In the rows, 128 means zero.
One turn moves each row of this set onto another row. After a few examples, where does it send each row asked below?
Z327: [137 108  89 148 115 129 161 103 138 129 120 143 122 133 157 151 114 159
 114 124 111 146 105  89 129 102 126 163  99 101 129 123 127 116 123 126
 114  87]
Z497: [116 121 124 119 148 122 140 137 118 125 137 121 119 146 143 137 134 119
 118 142 100 146 102 136 139 133 127 101 126 111 155 102 129 145 132 120
 124 100]
Z179: [141 128 122 140 124 111 144 133 135 133 100 158 125 127 133 121  99 145
 102 117 111 132 101 114 131 118 128 140 148  94 146  72 114 175 135 122
 121  97]
Z794: [148 125 110 143 129 119 136 125 142 139 120 150 119 133 123 118  98 157
 122 127 130 139 105 116 134  98 122 141 137 103 136  70 103 160 147 126
 126  99]
Z604: [134 116  99 135 124 112 138 100 136 126 148 155 121 145 164 133 113 163
 103 119 103 139 111  80 125 106 127 169 121 103 136 118 132 114 137 128
 129 103]
Z524: [151 121 114 143 128 122 141 125 145 137 114 152 119 136 126 123  99 155
 126 129 130 144 103 118 133  97 122 142 133 103 135  71  99 161 146 128
 125 100]
Z360: [130 120 117 122 150 130 125 107 110 124 113 158 115 132 166 161 113 159
 113 133  93 131 118 130 123 110 128 123 108 112 126 123 129 120 122 143
 134 126]
Z651: [117 125 120 111 150 130 136 127 128 127 158 135 122 148 149 155 133 118
 101 138  83 147 103 106 130 125 130 126 102 109 154 108 140 133 127 122
 132 108]
Z968: [147 123 123 139 123 113 150 134 137 129  93 160 123 129 136 124  98 145
 106 122 111 137  96 117 130 121 128 140 139  96 142  69 110 174 133 120
 118  96]
Z371: [109 130 108 119 149 136 139 129 125 133 152 125 124 134 137 152 133 121
 102 134  84 139 108 104 134 121 130 121 102 104 157 112 148 134 124 119
 128  98]
Z975: [117 120 126 123 145 117 142 132 119 129 139 124 119 143 144 144 132 116
 116 143  99 143  98 132 143 137 128 103 128 106 160 106 132 147 127 123
 124  95]
Z11: [120 116 122 131 142 129 144 130 108 123  91 136 119 123 138 152 118 136
 110 137  97 127 109 150 133 126 129  99 124 105 133 108 131 146 115 129
 123 102]
Z274: [116 119 121 120 148 124 142 137 118 129 137 120 119 141 141 139 133 117
 118 141 101 146 104 136 139 132 128 102 124 109 157 102 130 143 130 121
 123  98]
Z738: [149 110  95 152 125 116 167 110 135 139 124 145 124 134 144 135 104 161
 132 128 128 148  99  97 128 102 125 161 109 100 127  99 110 128 136 125
 114  80]
Z867: [120 123 106 130 148 134 125 109 107 137 113 151 115 116 152 161 113 158
 112 128  97 122 124 129 130 105 131 121 111 108 129 125 139 118 120 141
 129 118]
Z74: [132 111 124 122 147 116 131 120 112 127 113 149 114 143 152 159 117 138
 118 146 106 133  97 151 130 130 128 104 126 105 128 101 115 132 128 135
 132 117]
Z920: [120 119 123 122 145 116 143 134 118 129 136 124 120 144 144 143 131 117
 116 142 100 142  94 134 143 139 127 102 126 105 157 103 130 144 127 121
 124  96]
Z746: [122 120 100 142 122 137 151 115 133 115 124 139 128 127 152 119 114 161
  98 109  88 142 134  84 123  95 125 163 114 112 139 124 141 133 129 125
 123  90]
Z980: [118 125 105 139 128 140 152 117 134 120 128 142 128 118 147 120 117 161
  98 110  92 140 127  81 119 100 126 169 114 111 140 124 141 136 130 125
 123  87]
Z99: [136 100 105 123 119 128 153 119 135 106 116 152 122 136 163 122 121 156
  95 117  95 151 120  94 114 113 133 166 100 114 122 106 127 113 130 117
 118 103]
Z672: [143 121 109 144 132 103 145 108 136 139 152 157 126 143 152 124 103 161
 123 121 121 143 108  87 126 101 125 170 133 103 138 100 115 132 150 133
 128  94]
Z440: [124 120 113 111 149 133 145 127 127 117 140 129 124 151 150 154 134 123
 107 143  82 150  95 109 125 128 127 119  90 108 146 107 131 130 121 116
 130 105]
Z491: [132 121 107 131 131 116 137  99 137 127 152 159 123 140 163 133 118 163
 105 120 105 141 106  78 119 111 125 174 120 106 137 115 127 118 139 129
 132 105]
Z119: [151 121 123 145 119 112 149 127 140 122 102 156 125 126 123 115  98 146
 107 121 113 135 100 110 133 113 125 144 137  98 141  73 113 174 130 120
 123  92]
Z925: [145 127 113 136 133 119 136 133 137 144 113 154 119 139 136 126 100 155
 122 125 126 142 102 122 131 105 126 138 142 101 139  66  97 163 152 127
 125 106]
Z573: [146 105 121 127 124 112 162 129 134 106 112 155 130 132 152 104 111 151
 101 114 100 149 115  97 113 119 133 170 114 112 126  85 118 137 135 114
 119  91]
Z740: [144 129 107 142 132 125 143 131 136 147 108 147 120 136 131 127  97 157
 124 127 126 140 103 122 132 101 123 135 139 100 140  72  99 166 147 127
 123 100]
Z839: [117 125 100 121 149 135 148 125 122 127 139 118 123 141 138 154 133 126
 109 141  84 140  97 107 132 125 125 114  91 101 150 112 139 131 117 113
 126  95]
Z511: [148 119 128 141 118 108 146 129 142 123 105 160 123 125 125 116 100 142
 104 121 114 137 101 112 133 115 128 146 137 100 138  69 114 171 134 121
 123  95]
Z76: [132 119 114 146 124 123 166 129 132 118 116 144 134 118 136 105 106 155
 104 107  98 142 129  92 122 103 128 166 125 108 140 103 133 154 132 122
 117  77]
Z339: [128 119 113 128 142 124 134 109 104 115  96 155 118 119 157 157 113 155
 101 128  85 119 115 125 125 122 131 119 107 104 126 124 139 123 106 133
 128 115]
Z592: [135 114  93 146 124 134 162 102 136 132 119 139 124 126 151 147 118 161
 116 127 113 145 100  86 125 107 123 162  96 101 130 122 123 119 123 123
 115  83]
Z783: [121 122 126 125 141 123 125 111 110 122 113 165 118 117 162 159 112 149
  96 123  83 123 123 125 126 117 134 129 119 109 135 124 147 130 115 141
 129 119]
Z916: [115 128 119 138 147 123 129 121 110 143 124 140 116 127 137 158 113 141
 117 136 106 122 113 144 140 114 125 103 143 101 144 114 136 146 128 143
 132 103]
Z353: [137 104 110 119 125 131 153 116 135 104 116 152 124 134 161 121 122 159
  98 121  98 152 110  91 109 118 130 169  95 114 122 105 120 117 129 115
 121 101]
Z223: [118 122 138 117 147 115 124 131 111 121 122 154 119 134 149 142 117 134
 101 132  90 127 119 146 129 125 131 110 143 109 142 104 134 147 130 137
 136 117]

Z783 moves to Z360
Z179 moves to Z925
Now these:
Z672 moves to Z573
Z980 moves to Z491
Z223 moves to Z74
Z651 moves to Z440
Z604 moves to Z99
Z274 moves to Z975
Z524 moves to Z119

One turn moves each row of this set onto another row. After a few examples, where does it send each row asked below?
Z939: [134 118 159 128 117 135 123 157 154 122 133 128 120 158 158 139 137 123
 128 137 121 130 135 122 139 110 136 159 142 113 132 142 118 112 141 126
 133 119 121 144 115]
Z759: [119 117 100 148 125 177 162 157 124 141 125 137 132 140 141 130 129 119
 139 143 115 157 121 110 133 122 125 131 149 107 136 160 123 108 124 134
 119 107 123 138 145]
Z579: [105 110 137 124 135 124 137 130 130 129 119 125 104 140 120 144 129 127
 153 131 107 127 127 137 156 108 137 144 153 128 105 129 111 120 106 152
 125 129 128 136 165]
Z695: [136 120 116 160 128 161 130 160 109 149 121 125 123 154 152 117 120 120
 125 136 156 160 145 145 143 121 123 164 156 117 111 161 127 134 120 148
 146 118 105 124 161]
Z202: [121 117 108 112 139 153 124 132 114 152 109 117 135 147 149  98 141 111
 122 126 128 156 117 136 157 138 110 159 156 137 105 131 109 120 124 128
 160 109 118 160 138]
Z674: [142 117 123 136 123 157 138 152 118 145 156 127 138 162 129 114 120 112
 132 146 140 125 150 142 138 138 124 117 172 133 122 143 107 131 112 143
 147  88 115 130 132]
Z984: [131 112 160 129 123 133 124 157 150 123 134 131 116 160 159 139 135 123
 127 139 123 131 132 118 137 112 138 159 141 108 134 145 112 112 135 130
 129 120 117 146 117]
Z857: [130 107 100 149 124 138 132 127 114 152 122 146 127 136 121 129 117 129
 128 118 137 138 142 115 193 138 138 130 151 133 117 142 112 113 122 130
 132 119 137 124 133]
Z542: [111 132 128 146 143 167 135 156 112 132 120 124 137 139 131 136 121 121
 144 133 140 163 168 133 143 138 114 168 146 118 123 158 117 128 121 136
 152  99 107 133 134]
Z745: [136 114 119 133 122 154 146 157 117 147 156 123 139 168 131 116 109 112
 139 138 131 129 147 148 141 143 125 127 166 138 133 144 120 138 111 144
 146 104 117 135 144]
Z190: [138 118 123 138 121 132 120 172 135 122 119 115 125 148 169 108 144 120
 124 137 121 132 135 122 126 113 122 142 148 105 122 159 132 125 136 105
 122 134 125 147 141]
Z158: [122 125 102 143 151 145 159 128 124 127 136 127 109 140 140 142 117 114
 133 115 131 146 128 116 159 140 128 149 159 135 117 144 105 124 121 145
 168  97 107 116 131]
Z776: [ 97 127 114 125 128 110 123 132 119 121 112 135 143 137 126 117 122 126
 154 131 127 134 122 137 138 116 115 136 162 132  92 125 112 122 116 115
 145 117 122 108 141]
Z98: [125 115 104 113 135 146 113 129 125 148 115 124 117 152 153 109 146 106
 107 124 131 148 126 127 147 129 111 147 153 123 112 135 107 118 106 139
 154 109 106 173 144]
Z800: [133 135 154 139 122 136 130 161 131 132 110 120 121 133 158 113 144 124
 149 140 119 155 132 136 151 116 120 145 144 126 125 146 120 129 141 103
 143 123 138 126 109]
Z992: [145 133 119 140 148 132 140 131 151 166 128 158 120 147 119 117 141 138
 141 123 134 136 143 126 153 160 130 143 140 111 108 133 118 124 124 119
 132 102 115 137 135]
Z741: [101 117 134 120 138 120 124 130 132 139 120 130 109 139 118 143 120 130
 150 136 103 126 121 146 152 110 137 145 151 132 112 132 109 121 112 148
 130 128 123 132 164]
Z337: [102 113 136 112 141 126 130 130 136 140 115 122 111 145 122 146 124 128
 150 132 109 128 125 143 152 107 144 142 148 126 114 135 106 117 117 144
 121 131 124 137 165]
Z91: [132 103  95 146 128 140 121 141 115 142 132 154 127 136 120 131 111 137
 120 103 126 126 147 113 176 134 132 136 141 127 124 142 111 106 122 132
 132 115 128 135 145]
Z958: [123 118 119 136 145 119 134 148 129 138 109 136 121 140 118 106 139 143
 129 127 127 125 142 121 134  98 113 134 164 101  88 126 110 117 113 135
 127 115 124 132 172]
Z472: [139 117  88 142 159 150 147 138 121 131 140 123  96 142 142 137 119 123
 116 116 120 133 130 119 145 134 129 147 157 125 116 156 114 127 119 152
 152 109 104 135 160]
Z35: [128 118 158 132 125 133 127 157 154 123 134 127 115 155 159 136 134 119
 127 140 121 134 137 120 146 109 138 160 140 109 133 138 111 109 141 127
 129 120 121 146 119]
Z705: [145 129 108 155 121 169 143 160 115 139 128 154 119 134 139 117 123 125
 141 132 116 161 114 136 131 111 115 130 144 115 124 148 115 105 124 138
 129  99 104 121 119]
Z205: [105 125 118 126 128 115 133 132 114 108 113 131 136 137 124 118 123 127
 160 124 128 137 131 136 142 115 114 142 159 130  84 119 116 122 114 120
 140 119 123 112 136]
Z235: [115 122 115 130 150 113 125 143 137 149 108 136 125 141 116 109 135 139
 125 139 125 122 140 124 132 103 118 131 166 101  95 132 108 118 116 132
 126 115 118 133 169]
Z885: [141 131  87 148 164 146 157 137 114 140 120 120 110 132 136 115 127 124
 126 122 131 147 137 121 150 141 114 139 167 123 104 153 116 135 124 134
 159 102 108 119 139]
Z914: [137 133 157 136 117 138 131 162 138 136 108 121 129 139 155 116 148 129
 147 137 121 150 133 131 145 117 118 146 148 123 126 149 125 130 141 106
 145 120 138 127 108]
Z662: [134 128 104 142 125 163 157 135 120 135 133 145 118 156 140 135 108 117
 138 158 126 166 128 130 141 120 129 146 148 109 129 138 131 114 127 140
 115 115 107 135 115]
Z717: [113 115 120 111 138 144 127 136 131 152 111 123 123 149 141 113 139 104
 127 111 118 151 124 135 162 139 114 160 149 131 122 132 102 112 112 143
 158 106 102 168 130]
Z73: [143 114 128 135 123 134 121 169 129 128 116 117 126 152 167 109 145 127
 126 141 125 134 132 122 121 118 122 144 150 105 121 164 136 132 134 106
 122 135 126 145 139]
Z881: [145 117 130 133 118 135 121 168 138 129 116 114 126 152 166 113 146 125
 125 140 120 130 135 124 125 115 123 145 151 107 121 161 138 129 138 110
 123 135 126 148 136]
Z904: [138 122 125 134 130 159 141 158 120 152 149 125 131 156 123 118 122 118
 138 139 125 129 159 142 138 141 118 115 164 131 136 149 113 139 104 143
 146  93 119 142 141]
Z724: [118 122 117 127 146 117 125 148 135 148 102 135 126 143 124 106 139 139
 127 124 131 126 140 126 128  96 116 124 160 100  98 134 104 114 117 125
 126 116 118 130 170]
Z408: [143 110  85 146 130 137 116 132 104 142 122 144 122 129 118 122 117 131
 125 117 128 129 150 123 177 139 129 125 148 127 110 149 118 115 119 125
 122 121 123 133 129]
Z764: [148 120 110 139 131 146 125 136 133 157 136 146 112 139 137 124 140 137
 150 118 118 129 111 144 150 160 140 140 133 138 107 150 126 131 121 123
 132 119 127 134 163]
Z333: [125 120 100 135 121 135 128 122 145 131 143 154 135 150 142 135 141 119
 144 120 142 125 125 113 140 165 137 135 140 125 104 143 119 119 115 111
 136 103 118 131 142]
Z908: [104 131 120 116 129 117 122 127 116 118 111 133 139 141 130 121 120 127
 157 126 133 139 126 144 138 111 118 136 154 132  92 122 109 120 120 111
 142 121 122 109 134]
Z865: [133 130 161 136 124 138 132 162 130 136 108 124 127 138 154 117 145 129
 151 139 122 153 130 132 147 122 119 148 145 125 127 150 119 130 138 106
 145 119 137 125 105]
Z387: [123 111 125 152 126 166 121 151 121 128 128 119 120 141 145 143 136 101
 133 136 144 141 146 133 142 127 135 151 154 118 111 175 104 115 112 157
 138  98  90 132 140]

Z984 moves to Z73
Z674 moves to Z745
Now these:
Z885 moves to Z158
Z91 moves to Z408
Z759 moves to Z705
Z914 moves to Z939
Z579 moves to Z958
Z337 moves to Z724
Z333 moves to Z764
Z387 moves to Z695
Z741 moves to Z235
Z35 moves to Z190
Z202 moves to Z717

One turn moves each row of this set onto another row. After a few examples, where does it send each row asked below?
Z340: [113 138 122 104 120 130 130 130 121 133 102 141 141 141 137 122 122 123]
Z218: [110 133 140 122 123 158 137 105 145 106 123 124 151 142 125 121 132 137]
Z827: [113 132 146 148 114 144 153 109 127 138 147 116 124 128 136 113  94 135]
Z298: [128 155 146 120 115 148 139 159 130 130 124 122 133 149 120  99 125 125]
Z30: [123 167 147 143 136 141 141 131 134 122 147 104 143 128 125 110 135 151]
Z501: [130 124 142  93 143 145 155 141 138 138 122 118 116 127 140 135 143 130]
Z12: [121 158 135 147 133 140 138 131 124 118 146 101 131 134 116 112 143 140]
Z669: [116 130 145 145 114 141 145 110 126 142 148 124 114 117 139 109  97 138]
Z260: [138 147 150 120 146 153 153 125 138 144 125 102 120 122 124 122 100 115]
Z141: [128 143 152 128 132 139 130 142 125 157 131 123 165 123 136 134 126 127]
Z810: [116 142 125 137 140 117 133 106 116 125 114 116 134 122 142 122 136 148]
Z753: [110 105 138 113 113 137 148 134 126 130 144 131 114 122 147 119 132 153]
Z155: [126 161 143 116 122 147 136 161 125 148 130 124 142 148 123 113 125 128]
Z373: [117 141 140 156 120 135 143 113 139 146 139 121 116 105 130 111 108 143]
Z169: [110 144 126 130 134 124 135 101 130 107 118 121 141 120 140 120 131 146]
Z193: [110 119 132 114 139 125 132 126 142 119 111 130 131 106 121 113  99 136]
Z603: [115 141 167 126 130 147 140 130 142 125 127 111 166 126 134 115 118 153]
Z2: [103 105 127 120 112 127 144 133 137 129 128 128 120 113 139 113 123 155]
Z517: [105 109 138 121 111 135 154 126 129 131 144 132 119 132 151 125 137 150]
Z983: [136 157 140 132 139 159 153 131 138 152 122 111 109 124 108 128 115 131]
Z634: [126 144 147 139 150 127 140 124 149 131 134 134 125  96 128 124 135 149]
Z486: [109 123 127 115 123 154 139 143 125 138 123 136 126 148 103 122 100 141]
Z55: [123 121 126  95 131 152 154 150 135 136 111 119 113 132 118 131 131 143]
Z569: [126 148 140 141 134 155 147 141 132 150 146 140 120 137 110 132 136 155]
Z565: [122 133 125 124 126 151 127 118 128 138 127 136 151 138 128 140 140 111]
Z510: [132 125 141  93 144 153 155 141 131 134 123 115 108 125 130 133 135 136]
Z381: [137 150 148 125 144 158 151 117 131 145 127 109 108 119 121 123 101 122]
Z377: [122 139 135 110 123 125 135 135 122 136  92 138 136 138 145 109 118 134]

Z193 moves to Z486
Z260 moves to Z827
Now these:
Z2 moves to Z55
Z810 moves to Z377
Z169 moves to Z340
Z669 moves to Z753
Z141 moves to Z603

